In the rows, 128 means zero.
A single turn carries every row of the set below to another of its rows. Some are shown first; where does it send the rows asked next?
binuv: [134 136 125 117 102 105 124 102 138  86 135 131 149 130 126 138 173 101]
Nafin: [109 144 111 131 109 143 110 142 149  88 106 137 133 115 134 128 107  96]
zak: [119 134 117 136 100 124 121 117 149  94 105 119 145 115 111 136 178 107]
metif: [133 143 120 124 114  93 111 129 148  94 110 133 123 103 114 142 175  98]
gudon: [137 169  96 127 104  93 122 133 147  84 109 126 134  99 131 166 144 120]
tavuv: [137 141  98 117 122 110 117 148 179  87 126 125 105 129 153 115 128  99]
fopo: [131 121 100 117  90 118 131 129 171  87 115 125 122 121 123 132  91 123]
Varog: [128 155 113 153 121 115 130 131 188 100 115 103 125 110 126 114 129 100]
Kapa: [135 146 118 127  98 109 131 107 158  84 124 130 156 105 129 132 181 109]
tif: [135 167 119 111  98 104 132 116 144  96 150 118 138 104 114 121 127 128]
Geb: [133 156 106 118 104 100 135 139 174  91 108 130 153 146 121 155 110 114]
Bib: [130 118 106 132 108 108 125 119 179  88 107 121 140  95 132 134  89 105]
Duva: [128 164 115 124 108 115 129 120 148  91 132 128 180  97 133 122 123 108]
mevi: [129 138 107 122 103 124 126 144 147  92 112 150 137 119 126 141 173  89]
vot: [124 131  92 117 117 124 134 139 133  94 130 125 160 134 145 154 139  90]
zepu: [133 129 106 122 106 105 134  93 191  91 125  99 125 114 128 143 126 126]
koso: [133 149 112 109  92 110 131 127 147  79 125 143 152 126 134 135 177 108]
lub: [131 121 106 118 116  96 125 144 175  91 108 122 140 108 128 127  89 107]
larik: [131 146 115 127 115 109  95 129 155  89 113 136  97 103 126 129 111 117]
Fori: [115 141 120 141 117 123 109 134 163 100 106 107 132 109 110 110 119 128]
zeg: [139 124 114 123 108 109 104 118 140  90 114 143 134 139 120 144 170 111]
vibaf: [128 164 118 136 108 108 112 123 156  89 117 124 101 139 127 142 112  93]
bok: [130 127 116 138 130 105  99 110 169  89 114 102 134 144 142 119 122 108]
fifig: [144 143 106 116 125  89 129 129 179  91 122 142 135 119 141 159 108  85]
fimob: [143 154 125 123 105  95 132 119 147  90 133 144 141 112 120 139 173  95]
lele: [150 139 110 107 120 103 124 124 151  96 155 133 163 117 136 109 128 123]
Pozo: [138 153 118 111 110  98 105  95 138  80 140 133 151 103 143 136 118 114]
zik: [136 112 108 122 119 115 115 123 159  93 120 131 135 108 134 127 182 100]
panav: [131 150 102 102  93 131 132 113 148  83 153 134 143  99 148 123 128 110]
biko: [155 133 100 146 117  98 121 105 149 100 128 123 146 128 122 155 144 134]
domeg: [120 112 108 119  99 115 122 112 165  85 114 112 127 112 129 137  88 109]
Zos: [114 143  93 118 107 117 139 136 154  93 120  89 149 104 131 138 157 123]
Gog: [127 118 106 125 125 135 117 139 167 101 132 128 110 104 135 106 122 105]
zokat: [128 121 104 115 106 122 143 115 176  98 131 110 147 154 125 141 118 115]
pudu: [148 120  95 121 130 104 131 116 148 101 150 124 122 105 144 150 147  95]
Somo: [119 139 103 106 115 102 136 121 189  85 117 105 130  94 147 146 123  90]
bub: [124 147  99 144 101 142 119 124 174  81 106 127 138 141 151 128 120 103]
piz: [138 118 114 141 127 124  93 121 156  95 115 141 136 132 132 120 110 120]
beg: [136 125 108 122 105 105 136 141 169  99 120 127 127 120 112 131  86 109]
pas: [133 136 120 106 113  95 125 122 151  83 132 129 151 111 138 127 180  96]

Somo moves to Geb
tif moves to Pozo
vibaf moves to bok
Where do these go?
piz moves to Gog
zak moves to metif
Zos moves to gudon
lub moves to fopo
pas moves to koso

A single turn carries every row of the set below to another of its rows. Some are shown first; where does it send the rows asked next?
Moz: [133 122 122 148 123 103 113 115 139 122 178 131 134 162 118 125 119 148
 139 110  96  87 123 114 123 124]
Masun: [140 126 121 162 126 124 128 137 142 145 146 116 129 150  86 109 152 165
 134 119 113 101 109 105 122 123]
Mupur: [126 146 103 145 137 151 119 116 162 109 155 113 136 155 116 115 139 146
 142 145 123 115 115 110 129 170]
kofa: [121  94 130 135 137 147 130 140 152 142 139 123 151 142  99 157 118 122
 139 147 116  96 108 131 112 129]
patev: [116 110 112 160 127 124 141 135 143 147 150  86 140 146 141 149 138 142
 148 119  78 113  99 122 119 116]
nani: [108  99 140 167 121 116 132 112 132 154 151  94 134 141 112 151 136 158
 144 104  81 106 105 107 107 134]
fanan: [118 107 133 144 130 124 151 135 155 153 163 106 121 149 116 144 139 152
 146 100  85 121 100 130 124 146]
lebo: [136 136 132 150 139 118 137 116 142 155 158 118 131 166 101 129 109 163
 130 146 101 119 107 106 136 135]
Kefar: [120  84 122 150 144 150 117 122 171 121 170  95 144 140 129 151 123 143
 156 148 107  96  91 121 109 154]
Kab: [134 126 116 174 132 104 127 132 140 140 118 112 126 151  98 112 156 142
 138 121 102 102 109 107 117 122]
Feli: [122 117 102 164 123 146 130 116 119 128 156 108 118 163 140 111 112 152
 157 147  96 119  86 129 102 138]
pater: [117 110 122 178 139 136 127  92 110 135 152 100 125 145 116 110 114 156
 154 135  86 101 100 135 100 162]
safi: [112 113 124 164 131 131 133 123 137 129 146 111 105 162 124  98 109 151
 150 127  89 124  94 135 111 176]
liva: [121 119 115 126 133 167 111 114 126 112 132 112 147 137 123 109 129 133
 140 151 116 101 112  95 115 164]
negin: [143 104 127 159 148 123  94 129 174 113 159  96 146 121 132 134 116 147
 137 138 105 130 115 122 116 151]
mitel: [138 136 103 165 143 126 144 132 148 141 136 104 139 151  89 117 156 143
 135 122 107 101 118 120 113 128]
Luk: [127  76 147 143 133 126 115 126 162 118 151 116 125 141 138 145 122 152
 155 138 105  96  77 110 112 159]
firi: [114 144 125 156 137 141 137 118 136 136 151 115 113 115 117 126 110 130
 166 137  84 117 119 126 108 184]
Nufel: [159 103 140 144 145 111 107 111 152 110 150 127 134 121 135 148 127 151
 147 125 112 116 107 129  99 153]
Reted: [149 118  97 149 134 117 107 125 143 140 125 108  95 127 128 135 138 122
 123 114 105 114  95 112 110 138]
mibur: [107 145 109 167 142 120 122 113 143 151 152 111 137 168 111 135 128 134
 146 140  98 105 132 137 131 132]
Bitot: [123 110 121 130 149 147 111  97 127 120 121 118 131 133 109 113 134 115
 148 151 108 112 108  98 116 173]
Tulat: [114 113 119 153 123 150 118 127 142 137 154 144 117 104 115 131 125 154
 151 112  90 127 109 139  99 138]
Tazun: [123 110 120 122 130 156 107 127 125 127 131 126 139 127 131  99 130 113
 151 143 108 102 107 109 127 159]
Fil: [106  83 131 159 140 125 114 114 162 114 139 102 135 142 137 154 131 129
 159 133 101  86  96 123  95 165]
tudaf: [124 109 122 160 127 123  91 116 163 107 149 113 140 136 132 153 126 139
 147 124 119 123 125 118  80 147]
zufo: [127 119 111 157 137 145 138 134 141 126 134 118 139  96 134 127 114 151
 135 122  74 119 107 136  99 139]
Gora: [137 125  98 148 136 140 119 122 152 139 142  93 113 126 107 136 132 138
 109 101 111 102 118 116  97 165]
vosir: [117 143 122 158 116 133 123 136 129 130 138 119 109 121 148 120 106 133
 167 149  83 121 102 108 114 155]
fug: [116  88 141 149 141 124 118 137 144 139 118 119 150 132 108 148 121 116
 140 142 102  84 110 135 120 133]
sosu: [121 138 127 161 117 151 122 112 116 139 164 114 123 111 120 129 103 153
 164 150  92 110 109 100 103 156]
toven: [122 107 122 130 131 160 111 114 121 129 129 111 151 124 116 105 119 120
 141 148 106 103 109  88 112 162]
Pemeg: [126 124 151 156 146 138 139 154 170 152 163 112 112 137 115 147 125 133
 139 131 108  93 105 106 118 163]
Pipaz: [118 111 125 128 135 152  93 120 131 118 132 124 127 133 124  98 136 125
 151 148 111 108 108 105 137 166]
menif: [134 126 139 157 134 122  98  99 139 117 143 122 124 136 109 107 138 162
 144 144 112 106 102  93 140 169]
budop: [117 106 124 125 137 154 109 110 131 134 132 126 132 129 105 107 128 106
 152 141 109 114 110 102 115 171]
gamam: [131 140 106 160 139 120 114  91 132 105 119 115 136 147 132 127 147 130
 152 152 110 103 107 102 114 152]
kal: [143 126 115 148 147 104 140 113 152 120 168 107 149 159 111 126 107 139
 125 120  85  96 122 110 119 138]
Vod: [123 116 160 176 138 125 120 129 137 152 150 110 121 125 122 155 131 137
 146 134 104  69 105  96 106 145]
fised: [122 129 125 169 141 137 131 149 156 146 149 105 121 141 141 159 134 113
 152 148 106  88 103 106 107 128]
leve: [118 140 139 160 124  97 129 118 125 139 124 125 132 167 129 129 120 156
 135 125  96  91 120 115 122 140]
Pivu: [109 107 119 173 128 135 117 121 146 137 131 119 123 103 111 130 109 146
 139 127  77 140 102 109  92 134]
fefe: [123 118 112 161 136  90 112 111 155 126 160 116 128 167 109 127 114 121
 139 122  85 111 119 103 121 125]
zuse: [114  86 151 140 125 134 115 152 153 140 129 124 145 140 101 141 110 137
 131 139 112  95 104 115 121 136]
Feno: [145 114 107 157 125 137  88 123 134 146 155  97 112 114 118 127 134 153
 117 114 110  95 105 109 120 135]

mitel moves to Kab
Moz moves to kal
fised moves to Vod
Where do these go?
menif moves to Mupur
Feno moves to Gora
leve moves to lebo
Pivu moves to Tulat
zuse moves to kofa
Fil moves to Luk
Tazun moves to toven
patev moves to nani
tudaf moves to Nufel
Feli moves to pater
Pipaz moves to liva
sosu moves to firi

A single turn carries every row of the set below to another of its rows. Some are shown first; where does it send the rows asked next?
Nubig: [117  89 122 140 183 132 129 132 157 155 111 120 147 109 131 107 117 135
 171 138 129 141 116 121]
bilu: [125 136 126  98 175 121 105 143 155 152 107 135 148 106 104 120 123 132
 141 129 136 173 120 122]
nuvu: [126 106 130 130 177 154 121 107 168 139  89 147 151 133  84 121 102 148
 149 144 100 144  93 134]
rup: [142 147 139 118 158 121 110 120 153 133  64 117 144  91 105  91 101 145
 120 149 128 144 120 119]
gam: [133 117 158 124 169 141 106  95 157 174  81 116 135 111 119 114 112 169
 126 134 123 119  95 146]
ven: [131 144 133 128 170 134 160 109 139 145  97 130 122 111 109 110  86 136
 104 138 135 145 108 128]
nali: [118  96 134 121 173 144 118 107 158 144  91 146 144 132  77 129 108 152
 158 137 105 139  88 135]
tusit: [144 126 121  73 159 114 123 130 153 153 120 138 150 132  91 124 112 137
 139 144 132 156 117 127]
lapid: [147 127 141  87 138 105 120 106 139 138  73 121 136 111  91 102  98 155
 129 154 131 126 113 123]
lubu: [126 131 139 116 158 125 162 108 130 157  95 134 117 111 100 117 100 146
 106 135 139 140 106 131]
bulan: [122  93 119 138 183 129 132 136 156 154 112 120 159 114 128 102 120 127
 166 130 131 143 114 120]
Dazar: [154 125 158 140 174 139 109 128 167 125 106  96 134 120 117 126 110 141
 117 122 116 142 123 129]
dunir: [155 125 151 101 136 103 126 109 136 149  80 114 141 109  94  99  91 146
 120 153 136 123 114 115]
Dolep: [131  89 114 123 167 126 140 114 155 139 113 122 155 138 136 103  99 127
 166 140 130 138 112 117]
Sosud: [116  82 122 126 160 123 136 118 148 152  99 126 152 124 136 106 121 137
 165 130 135 147 114 117]
timep: [117 103 132 130 186 147 113 115 161 142  94 142 145 124  77 127 107 146
 160 133 105 140  89 133]
nam: [131  86 115 124 172 129 138 113 157 141 117 122 146 134 134 107  94 133
 172 151 125 131 115 120]
laru: [163 141 145 117 169 109 117 129 147 144  99 104 148  98  87  95  81 129
 125 151 130 118 113 114]
zek: [137  90 117 130 168 134 150 129 161 161 113 126 167 125 122  96 122 136
 153 145 126 140 117 126]
virit: [134 110 156 110 173 129 102  94 148 168  96 111 127 120 109 125 100 163
 142 129 125 105  87 145]
sadag: [134  90 119 137 174 140 145 129 165 162 112 127 158 117 126  99 119 141
 157 153 122 139 120 127]
tuz: [136 131 119  79 163 114 111 121 152 132 114 134 143 135 109 124  95 127
 147 137 134 163 116 118]
situt: [133 136 140 101 169 100  94 123 136 126  83 107 128  94  92 109  90 137
 149 134 135 126 108 115]
padut: [119 106 130 130 184 150 113 107 164 132  92 142 145 132  86 125  95 143
 158 137 103 143  89 130]
Keme: [151 125 150 122 172 146 114  90 166 163  92 114 141 125 119 110  92 162
 122 146 115 112  95 146]
saf: [121 136 136 119 187 118 145 123 127 148 115 121 112 103  92 124  88 129
 127 123 141 130  98 127]
bepul: [158 114 158 121 148 134 122 108 161 124 100 103 131 140 119 130 107 152
 113 132 117 138 123 130]
Nabe: [144 126 156 113 155 102 116 131 133 164  84 110 142  84  83 102 111 144
 126 140 139 124 112 117]
pep: [138 129 150 130 187 142  96  94 162 151  92 107 133 117 127 114  84 151
 135 132 120 117  92 139]
Veri: [116 100 134 128 171 151 119 105 162 142  82 148 146 129  86 124 110 154
 151 138 105 148  92 133]
tabul: [141 124 153 124 195 138  98 110 158 168 105 106 135 109 105 118  99 154
 139 130 120 105  89 146]
duzo: [141 130 145 100 162 106 111 136 139 156  83 115 140  85  72 104 120 152
 133 143 131 123 112 128]
galap: [155 107 164 121 151 132 124 125 157 149 103 105 134 124 101 132 134 161
 112 127 118 135 122 138]
kog: [147 140 150 126 154 114 114 117 145 140  72 110 144  93 110  92  89 136
 117 145 136 138 118 109]
vupeb: [134  79 120 119 170 126 145 125 154 162 123 124 150 127 115 109 114 142
 169 151 125 124 114 128]
rege: [141 129 152 109 161  95 105 121 130 139  90 102 131  96  94 108  84 131
 141 134 142 120 107 108]
mizim: [162 147 131 105 173 115 114 127 153 131  95 110 146 104  83  96  84 136
 131 156 122 119 113 124]
redu: [122 131 125  90 156 118 108 122 151 140  95 139 142 121 119 121 113 135
 140 132 138 178 121 117]
sok: [132 146 131 127 188 129 151 118 138 140 112 123 119 108 101 115  78 126
 115 133 135 136 103 127]
rar: [159 114 157 119 175 125 112 130 158 129 126  92 129 130  96 137 107 142
 130 123 117 122 116 133]
migud: [139 104 166 119 160 120 105 123 146 134 105  98 120 122 107 142 123 151
 133 111 126 134 116 129]
mikaz: [134  81 117 115 169 121 145 126 150 157 124 122 157 133 114 108 114 134
 169 139 130 127 110 124]
Mikib: [146 139 119  94 171 127 120 140 164 155 115 138 158 118  96 113 118 133
 129 145 128 167 123 128]
potas: [116  80 124 128 160 128 135 113 151 150 100 126 143 123 140 108 113 143
 169 142 132 143 116 119]
kes: [119 127 141 114 170 117 154 119 123 161 106 128 112 103  89 124 104 142
 119 126 143 132 100 131]

redu moves to bilu
Dazar moves to galap
Where do these go?
Sosud moves to bulan
gam moves to tabul
vupeb moves to nam
mizim moves to lapid
ven moves to kes
nuvu moves to nali
Nabe moves to laru

